Each row has a name. Each question is about the rows just above it.

(30): [ 93 159 121  69  96 112 114 131 155 131]
(45): [161 124 126  80 120 141 114  92 104  92]
(140): [160 108 160 160 137  94  90  92 108 160]
(52): [ 83  85  91 111 118  91 115  85 148  82]
(15): [128 116 159  89 156  89 156  89 127 157]
(54): [121 123 170 127 123 170  85 170 170 123]
How many times does (15) hold [128]? | 1
How many times does (52) hold [83]? | 1
Times [170] occurs in (54): | 4
Count of [160] in (140): | 4
Times [123] occurs in (54): | 3
Times [156] occurs in (15): | 2

(91): [134 134 124 134 104 133]
(58): [131 105 127  99 134 134]
(56): [132 124 135 119 135 135]
(76): [129 127 130 129 130 128]
Count of [126] in (58): | 0
Times [130] occurs in (76): | 2
Count of [134] in (91): | 3
Count of [129] in (76): | 2
Times [105] occurs in (58): | 1

(104): [120 132  95  96  96 132  96 172 140]
(19): [ 93  94 137 112  93  94  93  94 111]
(9): [120 133 127 133 133 125 127 133 133]
(133): [120 133 127  93  96 132 135 141 133]
(108): [137 117 146 124 136 117 103 126 129]
Count of [93] in (19): | 3
How many times does (104) hold [95]? | 1
Times [136] occurs in (108): | 1
How many times does (9) hold [133]? | 5
Times [133] occurs in (133): | 2

(31): [129 114 143 130 115 129 176 155 132 114 114]
(79): [ 67  97  67  67 132 132  96  97  97 132  68]
(114): [115 116 116 135 108  98 115 111 115 135 115]
How many times does (114) hold [115]? | 4
Count of [95] in (79): | 0
Times [129] occurs in (31): | 2
Times [116] occurs in (114): | 2
Count of [67] in (79): | 3
How many times does (31) hold [114]? | 3
How many times does (79) hold [66]? | 0

(110): [123 127  84 131 137 105  82]
(131): [164 130 130 164 164 130 164]
(125): [128 116 122 122 122 163 122]
(44): [116 116 122 139 116 122 116]
(107): [ 82 142 164 109  82 164 164]
(135): [136 138 138 138 138 136  86]
How many times does (107) hold [164]? | 3
Count of [122] in (44): | 2
How many times does (44) hold [116]? | 4
Times [122] occurs in (125): | 4
How many times does (135) hold [138]? | 4
Times [123] occurs in (125): | 0
Times [130] occurs in (131): | 3

(123): [111 118  95 128]
(115): [140 142 140 142]
(78): [154 135 173 141]
(152): [154 127 173 140]
(25): [123 129 101 123]
(4): [141 141 141 141]
Count of [142] in (115): | 2
How many times does (4) hold [141]? | 4
Times [123] occurs in (25): | 2
How many times does (4) hold [140]? | 0
How many times does (152) hold [140]? | 1

(46): [113 132 112 132 108]
(155): [188 154 154 154 154]
(105): [128 133 123 127 125]
(141): [129 142 132 132 132]
(2): [133 120 141 130 130]
(97): [142 127 127 127 146]
(119): [120 120 141 128 130]
Times [188] occurs in (155): | 1
Times [127] occurs in (97): | 3
Count of [141] in (141): | 0
Count of [142] in (141): | 1
Count of [154] in (155): | 4
How many times does (2) hold [141]? | 1
Count of [128] in (119): | 1

(124): [127 151  75 123 151 151 126 129 123 126 144  90 144]
(102): [129 119 162 107 120 119 152 129 129 138 109  89 136]
(68): [150 115 152  95  79 114 152 122 128 115 109 151 143]
Count of [151] in (124): | 3
How many times does (124) hold [90]? | 1
Count of [115] in (68): | 2
Count of [119] in (102): | 2
How many times does (124) hold [145]? | 0
Times [123] occurs in (124): | 2
Count of [126] in (124): | 2

(70): [134 132 131 130 126 111  95 127 131 134 151 128 130 119 134]
(109): [123 119 145 125 134  89 108 140 131  92 160 123 123 132 118]
(38): [130 127 130 130 130 120 125 127 126 127 130 127 130 122 127]
(136): [118 129 157 125 120 152 113 126 117 108 156 129  88 115 117]
(23): [131 121 131 127 126 138 104 121 130 133 121 132 144 119 130]
(12): [129 131 114 124 127 116 140 135 127 127 107 134 135 138 131]
(138): [126 126  92 126 129 108 181 128 126 101 191 129 118 130 124]
(67): [130 129 132 128 129 117 107 128 129 105 155 129 130 130 130]
Times [131] occurs in (70): | 2
Times [121] occurs in (23): | 3
How many times does (38) hold [127]? | 5
Times [129] occurs in (67): | 4
Times [127] occurs in (12): | 3

(90): [102 116 135 145 126]
(175): [120 108 135 162 140]
(179): [150 150 150 150 143]
(148): [ 95 121 141 166 146]
(167): [147 133 147 124 147]
(81): [152 167 139  94 133]
(94): [146 130 116 155 143]
(61): [166 105 166 105 166]
(101): [104 107 104 144 107]
Times [107] occurs in (101): | 2
How many times does (179) hold [150]? | 4
Count of [133] in (167): | 1
Count of [144] in (101): | 1
Count of [167] in (61): | 0
Times [152] occurs in (81): | 1
How many times does (167) hold [147]? | 3

(37): [147 145 110 109 133 138 129 108 141 158 135 129  93 133 131 124 132 115
 136 145 142 105 116 162 165 101 139]
(59): [126 132 105 118 166 143 112  78 158 150 123 153 115 136 136 129 129 124
 134 139 163 144 116 144 141 143 117]
(42): [151 129 140 129 140 140 115 129 129 151 146 153 140 152 162 140 115 129
 134 135 116 134 153 120 134 146 141]
(83): [145 122 158  91 171  96 115 112 138 126 125 170 120  89 132 139 109 141
 147 133 126 133 147 138 114 127 129]
(95): [135 128 117 151 132 143 154 146 138 110 128 165 112 138 166 156 165 118
 113 146 146 133 125 124 122 148 146]
How many times does (42) hold [134]? | 3
Count of [129] in (42): | 5
How many times does (95) hold [143]? | 1

(89): [188 126 123 132 148 123 116 138 122 127 148 148 125 125 120 127 126 126]
(60): [188 126 123 132 102 123 116 138 122 125 148 148 123 150 128 128 123 140]
(122): [118 116 103 151 119 136 146 136 117 116 103 136 120 126 103 109 113 150]
(16): [188 126 123 132 124 148 116 138 122 127 151 148 125 125 120 127 123 135]
Times [103] occurs in (122): | 3
How many times does (122) hold [149]? | 0
Count of [148] in (16): | 2
Times [127] occurs in (89): | 2
Times [122] occurs in (60): | 1

(33): [183  71  69  71 184  71 183 183 183 111 119 111 182 114  68  71  71  71
 132 185 115  71  73]
(26): [181  72  70  72  72  72  68 181 181 131  72 131 180 135  72  71  72  72
 181 181 136  71 181]
(71): [ 89  84  92  89  87  85  89 188  88 187 188 187  89 187 188  83  84  85
 189  84 187 168  90]
(11): [ 71 178 180 178  71 178  72  71  71 167 162 167  72 165 178 178 177 178
  72  69 165 186  72]
(57): [167 173 166 172 169 173 166 165 167 189  67  67 166  67 174 174 173 172
  66 172  67  90 166]
Times [69] occurs in (33): | 1
Count of [69] in (11): | 1
Times [181] occurs in (26): | 6
Times [173] occurs in (57): | 3
Times [188] occurs in (71): | 3
Count of [72] in (26): | 8

(113): [106 132 118 129 145 126 129 122 124 137 125 116 132 134 137 128 113 137
 136 138 141 133 128]
(39): [109 132 118 129 145 126 118 122 124 140 125 116 132 134 118 128 113 133
 136 116 141 126 127]
(143): [109 132 118 129 145 141 118 141 124 112 118 116 141 118 137 128 174 133
 136 138 141 133 134]
(139): [109 132 118 129 145 126 118 122 122 120 125 116 132 134 133 128 113 133
 136 116 141 126 134]
(218): [109 132 118 129 145 126 134 122 124 128 137 116 130 124 137 128 128 133
 136 128 141 133 134]
(191): [109 132 138 129 145 126 118 122 124 133 125 116 118 134 137 118 165 133
 129 138 141 140 143]
(208): [106 132 118 129 145 126 118 122 124 137 125 116 132 134 137 128 113 133
 136 136 141 133 134]
(170): [109 132 118 129 145 126 118 122 124 140 137 116 132 134 118 128 113 137
 136 138 141 133 127]
(63): [109 132 138 129 139 126 118 122 128 137 125 116 132 134 138 129 113 130
 136 138 141 140 134]
(146): [109 132 125 129 140 126 118 122 124 139 125 116 132 134 137 129 113 128
 136 121 141 133 134]
(34): [109 132 118 129 145 126 118 122 128 137 125 116 132 128 137 128 174 128
 136 138 141 133 134]
(190): [109 132 118 129 139 126 118 122 122 112 125 116 130 124 138 128 113 133
 136 138 141 133 143]
How many times does (218) hold [128]? | 4
Times [125] occurs in (146): | 2
Count of [119] in (191): | 0
Times [118] occurs in (191): | 3
How many times does (143) hold [142]? | 0

(50): [133 155 145 144 112  93  96 144 121 132 141 110 134 173 126 122 156 115
 140 128 140 140 112 148  95 130 151 128 136  96 122 110 109 128 113 161
 141 102 110 135 121 123 145 131 111 123 132 139 139 114  95 125 136 126
 147 129 109  90 145 151]
(21): [130 162 131 157 124  98 121 135 126 128 137 127 121 136 120 151 150 122
 132 104 127 136 114 136  98 130 150 126 148 127 138  99 132 129 117 140
 131 104 131 118 112 124 132 126 110 158 122 136 144 123 108 160 139 119
 138 108 108 120 116 144]
(49): [159 123 151 155 108 129 106 130  95 121 139  73 177 144 141  90 136 119
 150 132 157 146 141 150 136  90 141 103 109 118 123 133 124 117 109 151
 154 141 140 150 158 133 139 130 128  91 145 118 113 117 122  90 115 133
 154 152 140 108 161 129]
How many times does (49) hold [140]? | 2
How many times does (49) hold [145]? | 1
How many times does (49) hold [119]? | 1
Count of [139] in (49): | 2
Count of [96] in (50): | 2
Times [139] occurs in (50): | 2

(47): [122 122 169 167 108 122 169 107 121 122 108 169 109 121 169 169 170 169
 168 100 108 107 108 121 122 108 168]
(72): [109 109 137 139 137 109 137 109 110 109 139 110 139 110 138 137 137 137
 137 110 108 138 147 110 110 170 137]
(99): [109 109 137 139 137 109 137 109 111 109 139 137 139 110 138 137 137 137
 137 134 108 138 147 110 110 138 115]
How many times does (47) hold [107]? | 2
Times [169] occurs in (47): | 6
Times [110] occurs in (72): | 6
Times [109] occurs in (72): | 5

(18): [129 131 166 134 115 133 160 143 108 154 119 130 137 118 115 131 151 104
 121 125 114 116  95 158 110 130 136 129 127 109 167 121 115  99 122 127
  89 143 101 121 116 127  89 144 146 129 123 139 137 164 127 172 141]
(73): [ 85 134 150 134 153 143 151 131 156 115 142 111 107  83 125 146 100 115
 130 136 106 122 165 120 143 126 153 119 148 138 105 128 130 147 136 145
 128  98 155 144 144 122 112 114 147 119 136 125 130 133  80 132 122]
(161): [ 87 132 119 128 150 139 123 125 158 109 141 112 109 128 133 135  98 135
 133 135 110 134 172 112 150 126 137 119 138 152  97 134 134 162 137 136
 144  97 158 141 143 123 146 113 132 119 134 123 126 115  83 120 120]
(20): [179 122 107 121 104 112 106 123 102 134 115 129 147 184 134 111 151 150
 125 121 160 136  91 123 114 129 106 140 123 116 145 129 131 109 121 113
 141 129 102 129 114 134 155 142 110 138 121 127 124 114 185 117 129]
(142): [ 84 136 167 143 161 147 164 143 152 127 142 110 106  79 117 162 104 104
 128 136 102 117 160 144 132 126 177 119 162 126 123 123 120 128 135 157
  98  99 151 145 142 123  92 117 155 118 135 128 137 159  79 161 125]
(75): [166 124 141 125 105 117 128 131 101 152 115 144 145 162 119 116 167 113
 121 122 136 120  89 153 109 131 113 136 115 109 165 123 118  99 121 116
  99 163  97 115 113 134 102 146 120 137 121 137 132 152 170 139 139]
(134): [155 133 134 132 153 143 143 129 155 112 144 111 108  85 155 141  99 122
 133 135 108 125 168 117 144 125 146 119 144 145 101 131 133 154 155 144
 136  97 156 143 143 124 121 114 142 119 139 124 128 122  82 126 121]
(174): [173 123 116 123 105 115 114 126 101 147 115 146 146 173 130 114 160 127
 123 121 147 125  89 143 111 132 109 137 112 113 158 125 121 103 121 114
 122 160  99 114 114 133 123 144 115 136 121 132 126 129 176 125 136]
How many times does (134) hold [156]? | 1
Count of [128] in (20): | 0

(84): [127 113 136 133 125 131 123 117 124 129 127 119 116 132 127 118 134 134
 102 129 114 134 124 115 127 120 122 121 114 128 123 129 126 130 132 130
 131]
(69): [120 158 103 106  96 147 145 115 135 141 126 125 127 164 129 123 129 115
 117 139 132 119 118 118 116 150 132 106 125 126 139 112 137 122 128 129
 135]
(128): [108 145 137 110 144 138 116 128 103 168 137 119 125  85 137  98 134 105
 137  98  95 142 152 154 125  76 152 116 146 110 114 122 130 122 120 122
 147]
(5): [120 158 103 106  96 147 145 115 135 141 126 125 127 164 129 123 129 115
 117 139 132 119 118 118 116 150 132 106 125 126 139 112 137 122 128 127
 130]
(112): [136 145 120 139 118 104  99 122 152 120 142 114 130 144 111 117 100 125
 128 132 131 109 120 136 116 122 114 131 122 147 150 125 125 138 123 123
 111]
(103): [115 127 125 122 137 134 135 140 144 136 134 131 127 141 119 142 129 120
 135 124 118 142 128 135 136 144 118 143 131 137 117 136 112 111 134 127
 125]
(88): [125 141 126 124 118 151 125 123 115 112 129 135 114 143 106 127 108 136
 128 124 117  91 123 139 148 120 133 142 155 139 110 120 136 121 143  98
 130]
(64): [143 125 129 128 130 121 137 147 137 121 132 131 126 135 136 112 123 134
 107 124 127 125 131 132 125 142 137 138 127 136 134 136 125 147 120 114
 128]
Count of [132] in (64): | 2
How many times does (128) hold [97]? | 0

(188): [126 126 158 128 149 137]
(14): [129 151 129 119 131 113]
(154): [130 130  96 126 106 114]
(193): [130 137  66 127  82 106]
(182): [129 126 116 120 121 111]
(85): [127 132 131 136 128 142]
(168): [152 130 152 125 145 130]
(98): [128 128 125 130 125 129]
(7): [129 134  88 129  98 118]
(96): [127 129 132 129 130 131]
(65): [128 121 121 128 128 121]
(149): [127 130 125 128 125 127]
Times [129] occurs in (65): | 0
Count of [152] in (168): | 2
How many times does (85) hold [132]? | 1

(10): [146 135 146 135 146 135 135 135 135]
(32): [120 133  83 112 147 135 146 128 112]
(74): [124 108 116 115 134 144 138 137 141]
How many times does (32) hold [112]? | 2
Times [135] occurs in (10): | 6
How many times does (32) hold [120]? | 1

